128 stands for zero in the data rows.
In each game, the first row plays the second. By how much does the first row win? 15 means about a draw, 30 a big win and 0 a big loss. Wins can go round in a circle. Each row has two weighted sums of its numbers, A and B, taken from their middle values. A row wins by its A times the other's B, less its B times the other's A.
tensor([123, 108, 134, 121, 102, 124, 169, 134, 154, 127])
tensor([132, 150, 145, 150, 106, 140, 131,  91, 145, 148]) -> 9
tensor([123, 148, 122, 135, 125, 115, 137, 112, 143, 162])
tensor([118, 137, 113, 145, 113, 124, 143, 154, 118, 133]) -> 12
tensor([127, 127, 143, 144, 102, 130, 159, 124, 164, 126])
tensor([ 92, 102,  95, 111, 204, 170, 155, 118, 132,  98]) -> 21
tensor([103, 186, 132, 148,  99, 136,  99, 137, 115, 126])
tensor([133, 117, 123, 105, 150, 122, 148, 118, 126, 137]) -> 17
tensor([ 79, 121, 119, 133, 117, 105, 133, 192, 131, 139])
tensor([127, 167, 122, 136, 122, 134, 135,  80, 118, 117]) -> 17
tensor([ 89, 127, 128, 129,  89, 143, 127, 134,  99, 147])
tensor([149, 142, 136, 123, 102, 105,  91, 127, 144, 124]) -> 16
tensor([161,  89, 132, 119, 127, 112, 128, 132, 129, 116])
tensor([164,  15,  92, 126, 176, 163, 142, 110, 119, 115]) -> 9
tensor([134, 112, 130, 129,  95,  79, 146, 135, 144, 153])
tensor([115, 122, 121, 104, 110, 114, 120, 123, 115, 136]) -> 15
tensor([106, 143, 126, 104, 134, 159, 141, 133, 106, 143])
tensor([157, 101, 123, 120, 121, 119, 148, 137, 129, 100]) -> 21
tensor([106, 105, 120, 123,  71, 127, 134, 142, 140, 124])
tensor([161,  96, 128, 155, 164, 154, 151, 143, 118, 128]) -> 14
tensor([136, 150, 114, 168, 132, 146, 160,  97, 132, 109])
tensor([140, 129, 140, 174, 141, 133,  75, 139, 141, 105]) -> 19
tensor([127, 139, 137, 130, 119, 134, 126, 117, 130, 100])
tensor([165, 116, 140, 122, 115, 157, 134, 146, 122,  89]) -> 19
tensor([122, 145, 134, 109, 123, 111, 132, 109, 128, 141])
tensor([ 80, 114, 114, 134, 108, 114, 119, 139, 126, 137]) -> 10
tensor([164, 103, 132,  96, 116, 156,  99, 117, 129, 130])
tensor([139, 140,  97, 126, 118, 125, 141, 117, 136, 122]) -> 17
tensor([121, 119, 120, 117, 146,  94, 134, 137, 143, 151])
tensor([125, 139, 135, 127, 100, 152, 161, 114, 125, 133]) -> 18
tensor([113, 140, 148, 125, 112, 102, 107, 127, 154, 110])
tensor([ 94, 106, 117, 114, 149, 150, 133, 125, 114, 117]) -> 16
tensor([ 93,  89,  95, 115, 128, 147,  89, 194,  96, 180])
tensor([119, 144, 142, 136, 113,  97,  98, 111, 141, 120]) -> 25
tensor([133, 167, 124, 153,  99,  61, 160,  99, 147, 103])
tensor([147, 119, 115, 131, 150, 139, 131, 100, 128, 120]) -> 14
tensor([118, 114, 114, 145, 153, 129, 108, 149,  99, 128])
tensor([130, 117, 124, 149, 145, 142, 111,  87, 127, 132]) -> 18
tensor([111, 120, 124, 127, 136, 139, 154, 124,  88, 136])
tensor([150, 146,  94, 151, 107, 166, 131, 145, 124, 122]) -> 11
tensor([141,  77, 167, 111, 102, 101, 173,  92, 139, 116])
tensor([133,  93, 112, 153, 107, 162, 125, 136, 136, 117]) -> 17
tensor([133, 122, 120, 100, 131,  87, 153, 163, 148, 161])
tensor([134, 112, 136, 125, 102, 123, 102, 139, 146, 129]) -> 15
tensor([134, 110, 166, 130, 103, 119, 110, 127, 113, 157])
tensor([104, 154, 127, 108, 173, 110, 153, 108, 130, 125]) -> 27
tensor([ 77, 124, 101, 117, 131, 155, 128, 121, 124, 120])
tensor([121, 190, 103, 190, 140, 151, 126, 144, 150, 136]) -> 14
tensor([120, 119, 134, 113, 134, 110, 126, 160, 142, 145])
tensor([123, 127, 139, 108, 133, 119, 192,  99, 144, 119]) -> 18
tensor([158, 145, 125, 149, 111, 144, 138, 110, 119, 118])
tensor([152,  73, 116, 121, 136, 156, 138, 128, 120, 121]) -> 18
tensor([141, 116, 105, 154, 141,  96, 146, 151, 110, 149])
tensor([122, 131, 110, 140, 124, 148, 120, 128, 131, 121]) -> 10
tensor([112, 150, 125, 115,  76, 133, 124, 126, 149, 107])
tensor([124, 120, 122, 118, 154, 132,  87, 129, 118, 138]) -> 13
tensor([141, 129, 150, 103, 149, 137, 105,  89, 125, 147])
tensor([156,  90, 144, 127, 148, 168, 135, 143, 128,  91]) -> 26
tensor([119, 127, 111, 113, 156, 128, 127, 110,  94, 165])
tensor([149, 103, 129, 111, 122, 131, 119, 119, 136, 142]) -> 16
tensor([107, 118, 121, 125, 129, 133, 142, 144, 112, 146])
tensor([133, 102, 136, 130, 105, 116, 116, 136, 131, 167]) -> 17
tensor([ 81, 157, 130, 128, 133, 124, 128, 132, 115, 126])
tensor([159, 108, 161, 106, 103, 103, 122, 126, 147, 139]) -> 15
tensor([123, 144, 119, 133, 157, 199, 127, 125, 131, 108])
tensor([108, 133, 120, 122, 115, 130, 146, 131, 106, 139]) -> 16
tensor([122, 110, 123, 158, 148, 127, 124, 134, 129, 115])
tensor([153, 117, 154, 128, 136, 122, 138,  69, 124, 138]) -> 17
tensor([106, 137, 119, 109, 126, 142, 103, 139,  67, 131])
tensor([151, 116, 123, 115, 103, 139, 186, 109, 157, 142]) -> 12
tensor([129, 134, 107, 138, 129, 163, 143, 153, 125, 107])
tensor([142,  99, 165,  79, 124,  70, 130, 101, 178, 140]) -> 4
tensor([104, 117, 110, 138, 139, 148,  54, 133, 102, 139])
tensor([ 95, 148, 107, 135, 177, 113, 127, 161, 113,  97]) -> 7
tensor([116, 127, 146, 130, 126, 123, 123, 106, 123, 165])
tensor([173, 177, 145, 137, 139, 155,  64,  92, 139,  99]) -> 28
tensor([116, 112, 125, 134, 200, 143, 182, 119, 145,  85])
tensor([107, 155, 107, 116, 136, 142, 145, 139, 132, 125]) -> 10
tensor([133, 122, 106, 134, 133, 120, 123, 137, 148, 158])
tensor([102, 155, 104, 126, 118, 130, 170, 138, 131, 140]) -> 16
tensor([120, 161, 123,  96, 135, 190, 119, 125, 108, 115])
tensor([105, 158, 131, 149, 121, 136,  76, 162, 147, 106]) -> 14
tensor([ 88, 108, 122, 114, 120, 128, 141, 143, 120, 143])
tensor([124, 110, 142, 112, 121, 123,  82, 138, 144, 110]) -> 15
tensor([109, 131, 151,  89, 101,  95, 133, 130, 130, 150])
tensor([103, 165, 149, 141,  87,  99, 107, 137, 155, 111]) -> 15
tensor([150,  85, 154, 102, 124,  78, 114, 140, 110, 179])
tensor([119, 110, 126, 111, 155,  76, 164, 172, 131, 155]) -> 9
tensor([140, 160, 171, 158, 108, 136, 146, 113, 179, 100])
tensor([102, 124, 117,  84, 137, 109, 159, 104,  68, 160]) -> 8
tensor([162, 111, 128, 110, 138, 158, 122, 117, 117, 123])
tensor([ 99, 121, 128, 111, 120, 116, 136, 130, 114, 138]) -> 15
tensor([176,  91, 117, 125, 137, 137, 147, 125, 123, 118])
tensor([154, 153, 145, 130, 126, 146, 159, 107, 126,  95]) -> 4
tensor([103, 120, 137, 126, 106, 137, 159, 127, 107, 118])
tensor([125, 141, 112, 134, 144, 147, 105, 151, 121, 113]) -> 14
tensor([156, 149, 114, 170, 133, 105, 105, 145, 126, 142])
tensor([124, 123, 129, 115, 116, 128, 135, 112, 116, 175]) -> 23
tensor([145, 183, 105, 133, 131, 134, 149, 118, 165, 140])
tensor([140, 143, 128, 147, 136, 144, 141, 129, 126, 107]) -> 24
tensor([154, 129, 129, 145, 122, 116, 129, 138, 134, 142])
tensor([127, 120, 139, 117,  94, 134, 126, 125, 131, 117]) -> 14
tensor([149, 178, 116, 134, 154, 115,  49, 136,  88, 125])
tensor([148, 142, 123, 155, 112, 130,  96, 135, 144, 124]) -> 14
tensor([128, 152, 123, 147, 109,  99, 115, 137, 116, 141])
tensor([175, 116, 126, 138, 132, 163, 125,  90, 105, 126]) -> 12
tensor([105, 117, 121, 102,  98, 142, 131,  96,  87, 170])
tensor([145, 148, 151, 116, 129, 128, 151,  88, 124, 133]) -> 23
tensor([114, 101, 124, 109, 115, 162, 107, 122,  90, 154])
tensor([151,  95, 110, 122, 121, 152, 151,  93, 132, 110]) -> 13
tensor([165, 170, 111, 156, 147, 108, 111, 159, 132, 122])
tensor([117, 144, 134, 135, 130, 116, 102, 119, 126,  83]) -> 14
tensor([ 72, 159, 111, 153, 143, 140, 159, 118, 137, 106])
tensor([141, 167, 113, 145, 122, 119, 111, 159, 141, 127]) -> 16
tensor([136, 164, 132, 162, 101,  71, 141, 129, 141, 137])
tensor([142, 197, 110, 154, 143, 148, 108, 175,  98, 137]) -> 13
tensor([172, 153, 118, 159, 140, 116, 115, 139, 141, 145])
tensor([153, 138, 164, 112, 125, 112, 140,  98, 113, 141]) -> 16
tensor([ 88, 162, 115, 138, 130, 117, 146, 139, 125, 118])
tensor([167,  92, 136, 133, 174, 140, 112, 139, 138, 102]) -> 15
tensor([136, 117, 136, 143, 185, 139, 120, 159, 133, 121])
tensor([114, 138, 130, 100, 141, 106, 134, 109, 110, 191]) -> 18
tensor([108, 138, 130, 113, 182, 112, 177, 127, 128, 111])
tensor([117, 131, 125, 124, 141, 167, 109, 132, 121, 112]) -> 16
tensor([156, 134, 125, 132, 118, 152, 116, 127, 153, 120])
tensor([167, 134, 146, 127,  92,  95, 108, 132, 141, 145]) -> 13
tensor([ 80, 148, 115, 117, 136, 135, 136, 140, 123, 115])
tensor([131, 103, 125, 129, 150, 127, 160, 152, 126, 126]) -> 17
tensor([120, 146, 145, 165, 153, 140, 139, 114, 143, 107])
tensor([109, 129, 136, 116, 117, 128, 129, 142, 133, 117]) -> 15
tensor([132, 145, 154, 141, 107, 113,  77, 143, 162, 128])
tensor([136, 155, 117, 152,  95, 146, 128, 152, 106, 142]) -> 10
tensor([153, 133, 157,  97, 101, 106, 117, 104, 111, 133])
tensor([121, 143,  94, 110, 113, 164, 139, 157,  83, 142]) -> 13
tensor([122, 117, 127, 110, 121, 113, 137, 141, 109, 135])
tensor([126, 127, 157, 108, 153, 111, 116,  86, 105, 166]) -> 23
tensor([148, 124, 132, 133, 111, 148, 187,  97, 122, 118])
tensor([157,  98, 139, 131, 122,  62, 160, 139, 123, 128]) -> 26
tensor([ 98, 124, 126, 111, 150, 118, 126,  94, 108, 159])
tensor([105, 113, 130, 103, 173, 109, 146, 114, 137, 108]) -> 21
